One turn moves every row onto another: examples first, then more rows asked
z90: 30,3,-7,6,30,-4,-9,13,-1,-12,2,5,-38,10,9,13,10,-33,6,6,10,14,-13,-27,2,-17,-34,47,5,-8,-8,19,14,-27,-35,-16,-3,-4,-2,14,-40,15,-1
z288: -20,-1,-11,48,4,-22,-10,20,-6,-19,-9,-15,-27,0,16,32,10,-3,18,20,2,28,23,-19,-1,-46,-24,5,-23,-23,12,-4,45,-18,-15,8,20,-30,-9,-9,-33,1,-23
z914: -14,21,-18,28,-18,-19,-16,11,-14,22,16,-24,7,25,14,10,-11,-20,15,3,-9,11,1,-32,11,-19,-6,46,-2,11,11,-31,38,5,-17,11,11,4,4,-37,-39,8,-3
z275: 4,25,-3,28,-24,6,9,-26,-4,-26,-6,-11,2,6,3,31,0,15,-14,18,10,19,-14,-19,3,-37,-23,-12,-1,-13,-11,-26,22,11,-16,18,31,-4,-14,8,-39,7,-18
z707: -3,7,-10,17,-38,-17,22,-23,-6,-45,27,-1,5,7,1,7,7,0,-1,22,2,1,-7,-25,2,-25,-30,-24,0,-8,3,-5,58,-14,-31,2,19,-12,1,11,-42,9,-3
z124: -7,-11,6,-1,16,-38,-6,17,6,-6,23,-25,-1,45,30,-4,20,2,4,9,-5,15,16,-17,-8,-50,-25,9,15,8,-15,-17,1,5,-15,3,22,8,8,-4,-20,-10,-20
z425: -5,25,1,29,-25,-21,-16,7,-19,9,6,-40,10,15,-16,-16,19,-1,-6,-11,-22,-26,-10,-8,8,-21,7,27,7,15,7,-11,47,9,-42,18,14,-15,7,-19,-23,-5,-3
z616: 6,-22,-5,-14,-7,-29,18,-1,-12,3,23,-42,18,36,25,-8,21,0,5,-7,1,6,13,-29,0,-17,-39,24,-2,-13,0,-13,-11,-17,-20,-1,13,-6,-3,-1,-25,4,8
z781: -2,24,-12,25,-4,-31,-11,15,-12,15,25,-7,2,23,5,-1,1,0,3,-8,-21,-13,-24,-23,6,-26,7,32,1,22,10,-28,49,14,-33,25,23,-3,-3,-26,-30,1,11
z471: -5,7,0,38,-11,5,16,11,-25,6,9,11,-21,-10,2,3,31,11,4,-26,7,-2,-12,-19,-3,-17,-1,15,-15,-9,8,36,12,-10,-57,-4,12,-12,-14,-8,-2,21,10
z803: -16,8,-8,30,-34,-23,-14,-1,-17,19,10,-55,17,21,-13,5,15,-19,0,7,-12,-2,0,-25,12,-20,-3,45,1,1,20,-12,42,-8,-33,3,0,-11,2,-33,-38,-6,-8
z498: 0,13,-5,41,-3,-18,7,29,-9,-16,12,37,-17,-1,15,22,17,-13,21,-7,-7,14,5,-22,0,-38,-6,-6,-28,4,20,15,46,-17,-40,-10,9,-15,-2,-10,-31,20,-4
z263: 20,16,4,1,6,-37,3,29,1,3,13,-17,15,37,6,12,29,1,-15,0,-11,2,-2,-17,-2,-49,-8,-21,10,25,6,0,14,3,-27,-19,20,-2,-8,0,-36,-6,-42
z456: 27,16,-9,13,21,-24,-20,11,-12,-19,-15,-24,-43,3,-6,-1,29,-5,-4,13,4,1,-14,-15,9,-23,-24,19,-4,-17,-18,15,24,-7,-33,-35,-1,-33,-15,24,-48,-7,-8
z694: -24,-10,-7,42,-2,-4,1,-1,-20,3,-10,-41,-30,-7,0,16,26,20,-1,3,17,12,0,-19,-4,-26,-19,26,-11,-39,3,17,14,-14,-32,12,24,-27,-25,-8,-6,1,-6
z352: -2,-5,6,35,-26,-1,-7,-28,-3,-4,17,-8,2,21,5,28,22,5,-22,23,20,33,-26,-39,3,-36,-2,6,3,-9,-27,-1,7,7,-32,-2,12,8,-25,-10,-11,20,-9
z516: 30,7,-4,18,9,-11,-15,15,-6,-13,-13,-25,-38,4,13,17,21,-22,0,18,2,19,-6,-25,6,-15,-35,21,-4,-6,-1,22,18,-25,-34,-26,-20,-26,16,20,-58,-1,6
z129: -11,-3,3,25,-47,-4,-3,-20,-12,-26,31,0,4,17,15,-9,21,-13,0,16,13,15,0,-34,3,-18,-13,-7,8,1,-27,17,35,-7,-40,-16,2,1,8,-3,-7,34,-5
z64: 24,4,-7,8,31,-11,-10,13,-13,-15,1,0,-67,10,-8,3,12,-4,-1,15,-5,-3,-17,-27,5,-17,-18,28,6,-3,-17,16,2,-1,-27,-13,4,-9,-6,21,-32,2,-6
z407: 32,13,-3,-9,-23,-18,25,13,-19,12,7,-36,26,25,6,3,25,0,-11,-18,-9,-6,7,-26,9,-12,-24,-12,-7,11,15,2,-6,-12,-26,-19,8,-15,-3,4,-37,14,-17

z516 turns into z90
z616 turns into z124
Now find these:
z803 turns into z914
z694 turns into z288
z707 turns into z129

